molat: [-4.124,-0.965,-7.304,-2.255,-0.505,-7.452,-0.467,2.229]
tebe: [7.752,1.876,3.432,-1.652,8.254,-5.584,9.061,5.640]
Tiro: [1.308,3.434,1.593,-2.345,3.538,-5.756,2.310,1.752]
Vuz: [7.752,1.876,3.432,-1.652,8.254,-0.923,-1.775,0.232]
Bolu: [8.934,6.677,6.310,2.232,7.793,-7.154,4.797,-6.711]
vivig: [8.934,6.677,6.310,2.232,7.793,-5.172,7.227,8.852]
ruro: [7.752,1.876,3.432,-1.652,-8.155,-5.562,2.033,-6.353]
chg tebe: [7.752,1.876,3.432,-1.652,8.255,-5.584,9.061,5.640] -> 4, [8.254]
chg vivig: [8.934,6.677,6.309,2.232,7.793,-5.172,7.227,8.852] -> 2, [6.310]
chg vivig: [8.934,6.677,6.310,2.232,7.793,-5.172,7.227,8.853] -> 7, [8.852]
chg ruro: [7.752,1.876,3.433,-1.652,-8.155,-5.562,2.033,-6.353] -> 2, [3.432]

rego: [-1.160,6.127,5.496,-2.210]
laz: [-3.665,-2.572,2.769,1.629]
kiduk: [0.693,-7.111,6.718,5.656]
suzep: [-1.891,-6.359,-6.669,-1.516]
chg kiduk: [0.693,-7.111,6.718,5.655] -> 3, [5.656]
chg laz: [-3.665,-2.572,2.770,1.629] -> 2, [2.769]
chg kiduk: [0.692,-7.111,6.718,5.656] -> 0, [0.693]

sutuk: [4.528,0.935,-6.469,-2.135,-2.832,-1.828,-1.229,1.550,-0.092,-2.860,-4.342,-6.543,5.430,-6.906,1.071,2.002,7.296,-3.641,4.930,-4.442,-3.641]
Nuti: [4.561,3.789,-3.564,-0.037,3.212,2.012,-2.581,-5.655,-3.926,3.936,-2.891,-3.615,-0.218,-1.193,-2.608,-3.403,-3.555,5.449,4.932,1.950,7.061]
zug: [-2.641,-2.829,3.220,2.147,6.841,3.442,-1.710,-0.978,4.034,-5.994,-3.545,-5.327,-3.162,4.224,-6.529,3.084,-4.168,-6.571,-2.406,2.546,-5.586]
Mepip: [7.164,-3.857,7.058,-0.265,-2.880,2.943,3.513,6.849,4.605,7.393,6.613,-7.203,0.648,1.801,-4.307,1.879,-5.983,0.009,1.747,3.744,0.158]
parup: [7.164,-3.857,7.058,-0.265,-2.880,2.943,3.513,6.849,4.605,7.393,6.613,-3.240,-4.827,-2.540,-5.526,-6.398,5.940,-3.988,3.919,-5.129,0.022]
ragop: [4.561,3.789,-3.564,-0.037,3.212,2.012,-2.581,-5.655,-3.926,3.936,-2.891,-3.615,-0.218,-1.193,-2.608,-3.403,-3.555,5.449,4.932,-4.306,-2.901]
Pobus: [-4.439,-5.923,-2.289,0.704,7.009,-2.446,0.179,-5.541,-4.381,-5.906,-7.090,-2.404,-4.051,-4.151,6.184,-6.270,4.744,1.752,-0.199,-0.218,-4.548]
Bitis: [4.561,3.789,5.559,-0.037,3.212,2.012,-2.581,-5.655,-3.926,3.936,-2.891,-3.615,-0.218,-1.193,-2.608,-3.403,-3.555,5.449,4.932,-4.306,-2.901]
chg Pobus: [-4.439,-5.922,-2.289,0.704,7.009,-2.446,0.179,-5.541,-4.381,-5.906,-7.090,-2.404,-4.051,-4.151,6.184,-6.270,4.744,1.752,-0.199,-0.218,-4.548] -> 1, [-5.923]
chg Bitis: [4.561,3.789,5.559,-0.037,3.212,2.012,-2.581,-5.655,-3.926,3.936,-2.892,-3.615,-0.218,-1.193,-2.608,-3.403,-3.555,5.449,4.932,-4.306,-2.901] -> 10, [-2.891]

fes: [-2.430,-1.645,-0.568,-1.634,1.222]
Mis: [-1.212,0.261,2.350,-0.581,0.360]
ropok: [4.611,9.679,0.666,2.744,0.951]
tib: [-8.140,0.607,5.403,-5.937,-1.230]
siz: [-2.140,-2.201,-2.657,-0.939,-0.856]
chg fes: [-2.430,-1.646,-0.568,-1.634,1.222] -> 1, [-1.645]
chg siz: [-2.140,-2.201,-2.658,-0.939,-0.856] -> 2, [-2.657]
chg Mis: [-1.213,0.261,2.350,-0.581,0.360] -> 0, [-1.212]
chg fes: [-2.430,-1.645,-0.568,-1.634,1.221] -> 4, [1.222]
chg ropok: [4.611,9.679,0.665,2.744,0.951] -> 2, [0.666]
chg ropok: [4.611,9.679,0.666,2.744,0.950] -> 4, [0.951]
chg tib: [-8.139,0.607,5.403,-5.937,-1.230] -> 0, [-8.140]

Tem: [1.386,6.418,-2.091,1.518,-1.443]
Rul: [-0.301,2.913,0.032,-0.621,3.268]
ruz: [2.949,-1.734,-1.170,-0.886,-2.267]
nel: [0.213,-2.337,0.528,1.004,-3.548]
mubu: [-2.583,2.008,-1.388,5.478,-1.818]
kap: [-0.301,2.913,-2.216,1.046,-0.541]
mozap: [2.949,4.465,-1.170,-0.886,-2.267]
taf: [-0.301,2.913,0.032,5.686,-1.736]
fifo: [-4.091,-0.357,0.025,4.368,1.634]
lefo: [-0.091,-3.565,0.971,0.839,-3.405]
chg taf: [-0.301,2.912,0.032,5.686,-1.736] -> 1, [2.913]
chg kap: [-0.301,2.913,-2.215,1.046,-0.541] -> 2, [-2.216]
chg lefo: [-0.091,-3.565,0.972,0.839,-3.405] -> 2, [0.971]
chg mozap: [2.948,4.465,-1.170,-0.886,-2.267] -> 0, [2.949]
chg kap: [-0.301,2.913,-2.216,1.046,-0.542] -> 4, [-0.541]
chg nel: [0.214,-2.337,0.528,1.004,-3.548] -> 0, [0.213]

did: [5.509,-0.713,5.651,-4.674,1.671,4.518,1.286,-5.697]
puvem: [3.178,-6.679,5.651,-0.014,-1.766,-5.335,4.566,0.555]
Momu: [5.509,-0.713,-2.424,-4.674,1.671,4.518,1.286,-5.697]
chg did: [5.509,-0.713,5.650,-4.674,1.671,4.518,1.286,-5.697] -> 2, [5.651]
chg puvem: [3.178,-6.680,5.651,-0.014,-1.766,-5.335,4.566,0.555] -> 1, [-6.679]

rek: [-1.915,3.350,-0.999,2.725,-1.227,2.002,-2.876,1.319,-2.055,4.196,2.847,0.731,-0.236,3.933,-0.773,-0.015,-3.906,-0.382,3.325,1.724,0.702,-0.575,1.842]
sakot: [-0.180,0.479,0.975,-0.328,-0.031,0.806,3.434,0.830,-3.753,-0.475,-0.913,0.169,-0.236,-2.737,-2.068,-2.410,-0.346,2.746,1.474,-4.123,0.884,1.501,-3.370]
zozi: [-0.180,0.479,0.975,-0.328,-0.031,0.806,3.434,0.830,-3.753,-0.475,-0.913,0.356,-0.236,-2.284,-0.904,-2.032,-0.195,2.515,1.876,-4.022,0.785,2.342,-2.854]
risof: [-3.827,5.643,-1.709,7.124,1.411,2.369,-5.785,2.771,0.619,5.741,4.810,0.094,-0.236,6.016,-0.103,-0.623,-2.491,-3.585,2.258,2.097,1.502,-2.887,4.407]
dokad: [-0.066,-0.349,-1.246,4.087,-3.441,2.160,-0.284,0.934,-1.959,2.641,-1.228,3.726,-0.236,-1.616,-0.581,2.252,-1.796,-2.938,-1.544,0.276,-1.236,0.424,1.382]
Muzo: [4.539,-0.695,-2.822,-8.076,-1.535,-2.678,1.455,-0.784,-2.408,-2.041,0.385,1.578,-0.236,-2.858,2.704,0.321,-1.162,1.730,1.882,-2.413,-0.900,4.441,-1.945]
Gipo: [-2.813,-0.579,1.499,5.751,2.060,1.691,-1.363,-0.703,1.425,2.176,-3.659,-0.119,-0.236,-1.206,1.113,1.610,-2.396,-0.406,-2.017,2.978,-1.700,-1.692,-0.737]
daf: [-1.944,-0.712,2.999,1.393,2.714,-0.068,0.976,-0.413,2.739,-1.727,-0.643,-3.062,-0.236,1.057,-1.685,-1.699,3.203,1.174,-1.121,0.190,1.239,-2.481,-0.503]
Bedo: [2.537,-2.377,-2.803,2.212,-4.123,0.386,-0.847,0.126,0.602,0.889,-1.747,4.861,-0.236,-3.004,1.650,4.261,0.391,-5.730,-4.426,1.031,-2.558,0.854,3.105]
chg Bedo: [2.536,-2.377,-2.803,2.212,-4.123,0.386,-0.847,0.126,0.602,0.889,-1.747,4.861,-0.236,-3.004,1.650,4.261,0.391,-5.730,-4.426,1.031,-2.558,0.854,3.105] -> 0, [2.537]
chg Gipo: [-2.813,-0.579,1.499,5.751,2.060,1.692,-1.363,-0.703,1.425,2.176,-3.659,-0.119,-0.236,-1.206,1.113,1.610,-2.396,-0.406,-2.017,2.978,-1.700,-1.692,-0.737] -> 5, [1.691]
chg daf: [-1.944,-0.712,2.999,1.393,2.714,-0.068,0.977,-0.413,2.739,-1.727,-0.643,-3.062,-0.236,1.057,-1.685,-1.699,3.203,1.174,-1.121,0.190,1.239,-2.481,-0.503] -> 6, [0.976]
chg risof: [-3.827,5.643,-1.709,7.124,1.411,2.369,-5.785,2.771,0.619,5.741,4.811,0.094,-0.236,6.016,-0.103,-0.623,-2.491,-3.585,2.258,2.097,1.502,-2.887,4.407] -> 10, [4.810]
chg rek: [-1.914,3.350,-0.999,2.725,-1.227,2.002,-2.876,1.319,-2.055,4.196,2.847,0.731,-0.236,3.933,-0.773,-0.015,-3.906,-0.382,3.325,1.724,0.702,-0.575,1.842] -> 0, [-1.915]

ginuk: [4.156,2.992,0.960,9.753,-4.043,1.982,9.399]
nedu: [5.495,-2.386,4.563,1.929,4.177,-4.146,2.120]
nisik: [1.198,2.140,0.404,-5.820,-1.720,-5.905,-2.837]
mufeg: [4.132,-0.544,-2.321,2.183,-2.576,2.572,-1.217]
chg nedu: [5.495,-2.386,4.563,1.929,4.177,-4.146,2.119] -> 6, [2.120]
chg nisik: [1.198,2.141,0.404,-5.820,-1.720,-5.905,-2.837] -> 1, [2.140]
chg nisik: [1.198,2.140,0.404,-5.820,-1.720,-5.906,-2.837] -> 5, [-5.905]
chg nedu: [5.496,-2.386,4.563,1.929,4.177,-4.146,2.120] -> 0, [5.495]
chg mufeg: [4.132,-0.544,-2.321,2.183,-2.577,2.572,-1.217] -> 4, [-2.576]

deku: [5.573,3.113,-6.966,-1.700]
bilas: [4.447,-4.023,-7.537,-0.304]
Lizo: [5.526,3.270,-6.900,-1.795]
chg bilas: [4.447,-4.023,-7.538,-0.304] -> 2, [-7.537]
chg bilas: [4.448,-4.023,-7.537,-0.304] -> 0, [4.447]

